In the rows, zero is written as 128.
T: a few groups of rows, each row roughly a mix of its group's hidden directions
T (132 x 10)
[82 133 102 64 167 105 123 115 129 106]
[110 82 124 132 176 97 152 120 126 185]
[83 114 118 135 197 170 129 136 104 137]
[155 78 154 134 157 134 177 117 129 177]
[105 108 136 141 178 116 166 94 138 184]
[99 72 147 126 169 107 148 96 117 170]
[120 163 115 99 195 140 108 103 164 107]
[127 93 99 165 181 151 135 137 82 152]
[96 71 144 120 145 89 153 100 103 163]
[110 156 81 147 130 166 68 126 100 116]
[84 161 102 149 173 173 93 132 129 113]
[143 155 126 46 111 115 134 152 99 119]
[133 104 145 98 123 76 188 151 148 152]
[163 133 132 152 110 80 185 132 99 162]
[143 180 116 154 116 76 181 136 143 123]
[149 85 130 142 172 126 166 122 128 189]
[112 86 129 135 152 93 174 105 111 182]
[149 82 140 110 115 87 155 89 99 171]
[168 122 142 104 55 96 124 99 128 130]
[115 106 138 154 168 97 181 117 108 177]
[184 146 129 193 119 141 137 122 116 168]
[146 110 122 119 147 116 181 98 156 190]
[119 188 114 142 115 171 104 152 136 79]
[198 133 116 176 105 149 106 127 101 117]
[90 103 124 131 142 185 84 154 152 98]
[123 84 99 116 160 120 169 158 74 144]
[88 106 138 164 184 145 131 104 149 170]
[67 97 155 124 125 99 132 86 138 167]
[197 133 135 106 71 113 143 118 130 106]
[119 85 161 81 97 85 137 94 129 147]
[145 139 115 110 46 85 135 126 138 137]
[136 155 131 131 126 165 71 132 119 63]
[180 112 175 155 103 106 172 106 123 147]
[130 139 137 104 61 66 131 141 111 131]
[179 150 79 159 107 138 119 173 127 151]
[162 156 162 180 80 151 125 148 152 116]
[183 148 107 108 59 115 112 121 117 127]
[66 123 131 91 183 124 147 108 148 145]
[186 181 122 139 83 127 118 143 139 98]
[156 175 126 161 69 132 123 164 146 105]
[142 61 156 111 89 105 146 112 106 154]
[173 152 114 127 79 139 87 100 117 85]
[73 85 132 101 169 140 96 95 120 129]
[192 113 154 162 91 128 132 85 122 147]
[167 100 136 185 107 148 118 74 139 118]
[113 163 115 183 172 170 113 149 119 106]
[100 91 160 92 127 87 155 97 147 166]
[141 128 129 50 101 81 135 125 123 107]
[104 95 124 169 186 126 159 120 99 162]
[148 148 134 81 57 98 119 135 148 116]
[69 164 98 104 122 119 127 169 124 88]
[171 110 138 94 76 97 171 122 128 154]
[83 97 170 153 156 104 131 99 159 161]
[194 154 138 159 90 154 138 138 132 94]
[133 103 117 130 194 101 172 144 142 166]
[148 75 145 84 130 109 132 69 121 144]
[161 149 166 118 60 99 145 126 143 103]
[145 138 96 73 160 154 95 138 98 91]
[57 110 123 147 150 104 170 117 123 158]
[167 150 101 127 86 133 92 155 91 86]
[158 176 112 161 91 146 118 176 128 97]
[150 66 142 107 70 125 110 112 111 147]
[196 146 104 158 121 164 114 142 124 89]
[151 153 112 75 130 156 79 119 124 82]
[162 121 141 68 72 112 110 111 149 115]
[127 122 135 174 203 166 119 135 124 143]
[55 110 160 104 162 113 126 102 126 148]
[71 141 87 161 166 151 115 164 124 133]
[121 104 135 157 158 100 162 82 133 184]
[145 100 122 156 176 123 172 121 120 187]
[108 108 151 70 73 97 107 115 138 110]
[160 127 111 136 109 165 95 170 103 73]
[152 103 183 155 82 112 151 99 159 136]
[137 121 131 93 141 138 118 41 131 109]
[182 134 124 97 80 148 103 163 150 101]
[123 166 128 79 74 96 100 124 124 96]
[167 163 102 153 136 180 107 146 120 83]
[95 120 116 58 156 112 133 143 119 82]
[90 89 123 168 171 175 122 119 100 141]
[145 149 145 180 57 121 135 150 139 144]
[158 87 144 131 151 101 154 80 129 178]
[75 127 92 74 168 130 106 141 111 113]
[181 163 95 100 117 157 108 157 94 107]
[174 154 119 92 63 110 124 128 120 97]
[124 115 115 171 191 135 163 105 104 162]
[55 120 105 136 149 115 153 161 133 165]
[79 112 107 106 204 129 137 129 114 134]
[150 160 86 153 117 143 95 179 100 97]
[192 160 120 115 95 89 163 149 132 129]
[78 103 143 138 186 126 141 105 122 174]
[120 133 149 95 62 84 119 89 136 121]
[135 84 111 168 183 134 140 122 101 171]
[143 79 123 161 154 129 161 114 88 177]
[112 110 108 71 123 127 175 144 92 168]
[171 111 153 126 53 103 137 117 115 145]
[156 184 124 145 83 147 106 153 141 86]
[130 105 75 116 177 159 116 163 90 118]
[139 140 116 148 116 165 93 188 115 79]
[167 159 118 104 83 156 99 150 151 85]
[169 165 80 112 87 133 124 171 111 113]
[110 104 135 169 182 118 157 142 116 181]
[148 113 101 167 153 186 104 147 156 95]
[123 175 91 121 128 151 95 160 113 72]
[125 83 96 131 181 141 123 122 70 141]
[162 137 117 101 115 180 93 117 148 73]
[165 140 104 159 67 156 93 158 128 123]
[99 85 152 162 158 133 125 82 135 174]
[177 114 164 151 103 114 174 99 143 163]
[103 175 113 108 134 154 131 175 144 73]
[143 103 154 95 145 103 182 151 133 179]
[165 137 156 147 70 150 101 112 168 104]
[161 124 136 54 132 113 126 117 78 112]
[86 116 127 85 140 71 154 135 143 167]
[132 75 154 147 149 130 156 93 129 186]
[102 147 139 82 81 132 109 140 185 109]
[151 183 126 138 100 164 87 146 150 89]
[99 113 128 179 194 148 138 152 145 144]
[95 142 94 71 140 87 143 152 91 122]
[161 166 85 130 122 115 139 192 108 108]
[172 96 149 169 97 128 124 71 143 139]
[153 158 115 155 159 189 97 135 133 90]
[106 80 158 93 143 101 124 68 121 143]
[158 140 175 149 59 105 153 132 135 130]
[132 65 128 113 92 100 132 97 108 173]
[170 164 100 126 67 110 147 165 123 123]
[142 145 183 184 92 145 134 133 165 124]
[136 98 123 185 179 175 123 111 122 145]
[113 170 125 165 80 145 104 160 169 107]
[151 184 108 163 117 145 137 188 147 132]
[122 152 137 72 71 109 119 140 135 84]
[168 92 94 145 169 147 123 130 71 126]
[94 76 162 98 112 103 132 83 126 157]

which group is each row in? (one row of each group first)
[203 157 100 113 84 127 141 127 126 119]  (92)
[78 116 118 112 178 163 106 112 88 152]  (75)
[132 114 101 156 140 170 74 114 76 112]  (52)
[139 152 169 96 109 148 92 98 165 83]  (10)

[119 136 130 89 117 56 176 110 131 122]  (10)
[103 131 147 99 69 81 131 165 151 144]  (92)
[170 120 116 154 71 142 106 76 123 110]  (75)
[144 75 130 153 187 170 117 132 104 127]  (92)
[58 111 148 136 109 85 148 108 159 131]  (75)
[111 144 132 80 122 65 160 135 157 157]  (52)
[94 93 151 140 163 96 176 112 120 170]  (10)
[162 124 107 124 101 164 96 155 105 67]  (92)
[160 93 129 125 178 142 153 78 133 168]  (92)
[184 140 104 176 77 128 121 132 149 106]  (75)
[133 116 126 128 135 93 184 114 141 197]  (92)
[150 95 188 152 160 113 159 112 166 132]  (75)
